(in the rows, 128 means zero)
The same turns and mirrors carry the whole set onto itself, and each row onto the other rows of its family. Which rows share a family with each named row? Give them in list order.
These 32 rows form 4 families of 8 rows each.
Senu: [102 149 115 115 149 148 143  84 107 148 121 134]
dasi: [109 124  93 158 138 121 113 103 144 158 122 134]
Mogi: [ 92 126 147 119 130 134 172 109 132 137 149 173]
bas: [145 168 130 142 128 128 161 136 149 103 118 117]
ruta: [100 123 112  99 113 145 174 155 153 114 158 146]
dig: [131 142 149 121 178 128 123 113 127 139 131 142]
lopug: [ 76 122 138  94 138 133 112 111 141 151 134 125]
mumo: [140 143 137  96 107 116 151 123 159 111 155 113]
vize: [135 138 124 146 115 106 139 167 145 123 132 158]
pona: [135 124 119 156 136 134 124 106 124 170 109 133]
Dip: [124 127 142  98 113 156 182 155 135 124 146 140]
Seti: [114 112 150 128 129 105 137 134 131 170 146 158]
Zefa: [141 123  86 137 121 144 123 150 146 143 118 100]
kud: [123 141 132 128 136 136 107  91 145 175 126 138]
ved: [ 71 117 138 116 131 150 170 124 119 152 129 152]
mubu: [135 156  85  99 120 149 149 127 139 100 138 125]
Bet: [ 94 122 161 135 139 114 139 126 150 174 112 135]
fot: [ 80 148 130 136 160 145 120 125 130 143  99 129]
sebo: [ 76 124 136 108 168 119 161 119 126 145 135 145]
kesos: [ 98 113 111 112 136 170 156  91 135 158 132 115]
Kar: [152 152 112 124  93 143 129 134 163 129 115 117]
zap: [ 90 147 118 113  89 135 148 135 161 113 123  98]
mib: [100 120  93 121 158 164 137  95 133 148 135 145]
dira: [107 136 114 105 126 127 180 162 144  99 123 122]
vuga: [127 129 132 119 111 114 143 168 182 125 128 127]
Bulos: [161 130  92 142 118 129 127 137 158 133 137 127]
Rova: [123 137 145 146 143 117 144 149 119 177 139 137]
mopi: [110 114  88 110 107 160 150 108 159 103 128 136]
fafa: [111 162 100 123 143 139 135 154 170 114 141 110]
kef: [134 126 137 137  90 113 163 165 144 136 131 135]
Lofu: [111 129 168 112 123 124 138  94 118 139 113 132]
Lur: [120 135  79 130 119 172 163 126 146 114 121 122]

Which other rows belong to the same family as Senu? kud, mubu, Bet, sebo, Kar, dira, vuga
Which other rows belong to the same family as mopi? dasi, Mogi, vize, Dip, Zefa, kesos, Rova
Which other rows belong to the same family as dig? bas, lopug, mumo, fot, zap, fafa, Lofu

The same turns and mirrors carry the whole set onto itself, and each row onto the other rows of its family. Which rows share a family with each named row? Give them in list order.
These 32 rows form 4 families of 8 rows each.
mufe: [ 96 121 132 110 132  96 143 113 110 117 113 105]
vovem: [100 143 131  91 125  99 128 118 129 108 131 111]
pubo: [169 102 144 140 127 106 118 159 127 106 137 121]
Beb: [ 99 124 104 142 109 146 154 107 127 149 127 125]
Sil: [112 136 103 127  91 145 141 115 143 145 147 115]
Puga: [131 137 133 152 123 116 109 159 145 164 118 149]
seb: [102 126 112 113 156 112 124 142 118 101 115  94]
saz: [144  96 107  92 140 121  99 127 106 130 128 149]
Donus: [132 142 114 152 153 147 115 152 153 121  98 158]
lemek: [172 104 157 119 102 125 118 146 144 115 130 135]
dogof: [142 108 134  75 123 123 109 118 119 143 131 134]
fod: [118 141 125 117 117 126 120 144 166 162 111 146]
zozol: [137  94 144 102 130 123 120 112 102 149 111 143]
Mise: [129 118 134  98 150 112 100 123  94 125 107 122]
fifur: [130 119  85 137  98 131 126 117 118 154 144 118]
teti: [169  86 153 143 113 133 134 136 130 115 116 140]
Nez: [126 146 111 158  98 150 124 106 109 137 128 119]
veki: [172  94 140 123 127 137 105 136  99 114 120 120]
negez: [126 143 137 150  99 122 116 112 102  92 148 140]
Depun: [ 89 146 126 115 143  92 111 139 115 120 127 126]
fip: [119 130  96 133 167 151 133 141 137  82 126 131]
meboz: [145 147 141 141  91 137 134 110 136  93 148 137]
Popop: [141 132 121 110 148 150 122 139 166 110 127 173]
Rapab: [120 119  87 139 144 120 144 151 147  97 148 110]
vudis: [123 121 114 110 138 131 145 146 159  77 146 117]
Boruk: [131 132 141 167 103 136 154 108 126  97 130 135]
div: [135 115 131 131 164 143 137 137 149 105 109 174]
palu: [114 117 123 132 137 128 133 142 154 165  93 149]
Lumo: [157 127 144 163  99 131 120 127 109  99 125 111]
Kap: [135 130 105 142 139 151 112 136 141 100 133 182]
fito: [115 103 116 126 148 131 159 132 135  75 130 119]
bada: [124 131 103 152 121 151 117 143 139 167 107 129]

Which other rows belong to the same family as Nez? seb, Donus, Mise, veki, fip, Lumo, bada
Which other rows belong to the same family as meboz? vovem, Sil, lemek, dogof, fod, Popop, vudis
Which other rows belong to the same family as mufe? Beb, zozol, teti, Boruk, div, palu, fito

The same turns and mirrors carry the whole set onto itself, and each row onto the other rows of its family. Which rows share a family with each named row? Give them in list order.
These 30 rows form 5 families of 6 rows each.
Bemep: [146 104 133 131 125 137 149 110 153 169]
Lok: [138 128 136 113 107 167 135 145 135 151]
gesu: [118 131  76 105 164 114 119 114 128 125]
namez: [148 140 121 159 104  96 123 107 121 109]
fuzu: [121 128  77 106 157 102 130 130 145 152]
talu: [143 109 127 113 124 135 145 128 152 178]
rebif: [151 122 134 122 128 153 145 110 136 173]
vab: [115 135 139 145 106 125 127 120 135  99]
basef: [115 138  80 112 147 100 144 120 149 120]
zaka: [145 133 131 133 127 160 125 146 130 173]
seki: [130 131  64 125 130 122 106 129 103 151]
nisi: [138 124 133 124 131 168 116 142 108 156]
rad: [145 136 122 115 128 170 123 153 126 153]
vemo: [ 99 129 131 147 120 116 117 126 134  96]
fafeb: [110 132 143 142 141 123 128 126 129  93]
goto: [133 128  64 123 117 122 113 131 107 162]
zabi: [135 134 129 160 109 101 145  93 106 135]
ler: [129 119 132 156 104  97 145 110 110 116]
Pul: [152 105 130 130 120 132 147 107 160 155]
sudup: [148 135 117 114 128 160 117 159 136 150]
Pedi: [126 125  69 112 144 112 115 136  98 138]
fisal: [153 139 140 145  92  95 133 111 113 135]
voki: [109 116  85 118 174 109 141 122 141 130]
ribiz: [149 113 127 131 131 133 166 110 136 173]
Dil: [129 141  79 129 141 119 112 134  93 149]
bem: [ 98 136 125 146 122 108 107 130 140 100]
nom: [140 138  61 134 134 100 106 128 115 143]
les: [148 137 135 151 100  95 137 111 111 127]
pumu: [114 129  81 107 158  99 140 124 142 124]
legi: [110 138 138 165 131 109 133 124 131 104]

Which other rows belong to the same family as basef? goto, Pul, sudup, fisal, bem
Which other rows belong to the same family as vab? Lok, namez, fuzu, talu, nom
Which other rows belong to the same family as gesu? rebif, zaka, ler, Pedi, legi

The same turns and mirrors carry the whole set onto itself, and each row onto the other rows of its family. Which rows share a family with each named row? Give them in list order.
These 32 rows form 4 families of 8 rows each.
faka: [ 89 124 129 159 114 135 108 131 127 138 129  80 100 137 147 124 132 124
 136 143 160]
fug: [122  74 131 128 104 134 132 142  95 112 146 130 110 182 114 105 122 119
  94 142 124]
kepe: [106 137 121 145  81 126 126 160  89 169 138 126 121 116 109 146 131 109
  94 117 106]
Tof: [112 129 143 170  98 138 111 136 122 131 142  75 112 143 148 127 117 127
 124 137 157]
Digo: [120 106 118  96 114 110 157 145 114 112 165 182 134 113 106 121 154 119
 125 124  99]
dav: [123 100 140 124 136 121 139 117 151  79 168 134 121 136 149  98 140 138
 155 145 155]
Rusip: [128 114 128 145 130 126 134 138  99 131  98 133 149 106 120 114 159 133
 130 146 168]
veti: [106 118 138 157  99 153 111 152 124 124 136  87  95 142 153 115 128 112
 146 120 160]
kadu: [121 110 122 142 136 110 123 147 103 128 100 133 145  98 100 109 140 147
 121 133 148]
bod: [122 120 115 157 133 124 134 142  90 129 106 141 159  99 117 106 137 146
 126 137 150]
Sevok: [100 120 139 122  84 128 149 122 128 119 190 124 114 151 158 146 118 100
 139 113  97]
zet: [125  61 127 131  96 129 127 119 106 130 141 143 112 165  98 108 110 124
 111 133 142]
Lup: [128  95 126 113 104 118 146 142 116 105 165 175 140 100 120 138 148 133
  94 134  92]
zenof: [118  78 125 122  91 132 110 124  93 118 136 135 113 172 122 108 106 120
  89 136 135]
Lino: [ 95 127 138 152 111 134 118 129 114 137 129  83  95 140 147 111 124 114
 156 126 168]
vofog: [ 91 127 123 136  76 116 132 159  87 159 145 120 130 110 120 159 128 112
  91 111 133]
Relef: [102 162 130 135 118 118 139 154 121 114 158 120 123  73 162 144 158 121
 138 127 118]
pez: [ 98 107 131 124  85 128 126 135 130 112 199 127  90 133 141 138 111 111
 120 110  91]
bogil: [132 115 123 144 130 121 112 156 107 127 115 137 128 104  99  99 153 149
 114 146 161]
tif: [100 101 141 107  82 130 130 129 137 112 192 118  75 139 145 143 128 102
 127 120 112]
tefo: [105 144 137 146 122 122 153 146 135 123 161 122 120  67 142 145 157 127
 160 119 124]
gavub: [103 107 138 124  80 140 142 124 130 112 198 127  86 143 163 146 131 100
 129 121 112]
nid: [118  94 159 142 142 119 132 116 129  91 163 153 115 122 152 100 135 133
 164 147 127]
lagag: [135  93 132 131 140 138 135 111 140  78 151 140 107 125 146  93 139 138
 157 144 129]
gol: [116  80 131 124  91 139 119 119  95 115 136 144 119 172 105 125 111 138
  98 135 147]
depud: [107 127 103 122  72 130 132 152 101 152 136 104 119 117 109 154 135 115
  81 111 133]
met: [131  89 145 127 135 134 118 112 130  98 166 142 111 122 148  92 131 149
 165 153 123]
Dud: [111 138 127 141 127 116 145 157 133 123 160 116 118  69 155 130 157 112
 150 122 113]
gudi: [134  96 130 108 104 113 157 139 102 102 166 183 136 104 115 129 137 125
 108 116  98]
Konez: [119 104 125 109 117  97 151 123 105 118 161 172 139 100 111 138 141 139
 104 137  99]
loda: [ 95 132 117 140  80 119 147 158  97 144 134 113 126 118 114 157 137 104
  83 107 137]
Pove: [111 161 132 138 111 121 129 136 144 133 160 136 131  73 142 143 150 131
 156 123 130]

Which other rows belong to the same family as bogil? fug, kepe, Tof, Digo, dav, Sevok, Pove
Which other rows belong to the same family as zenof? faka, kadu, vofog, tefo, gavub, lagag, gudi
Which other rows belong to the same family as pez? Rusip, veti, zet, Relef, nid, depud, Konez

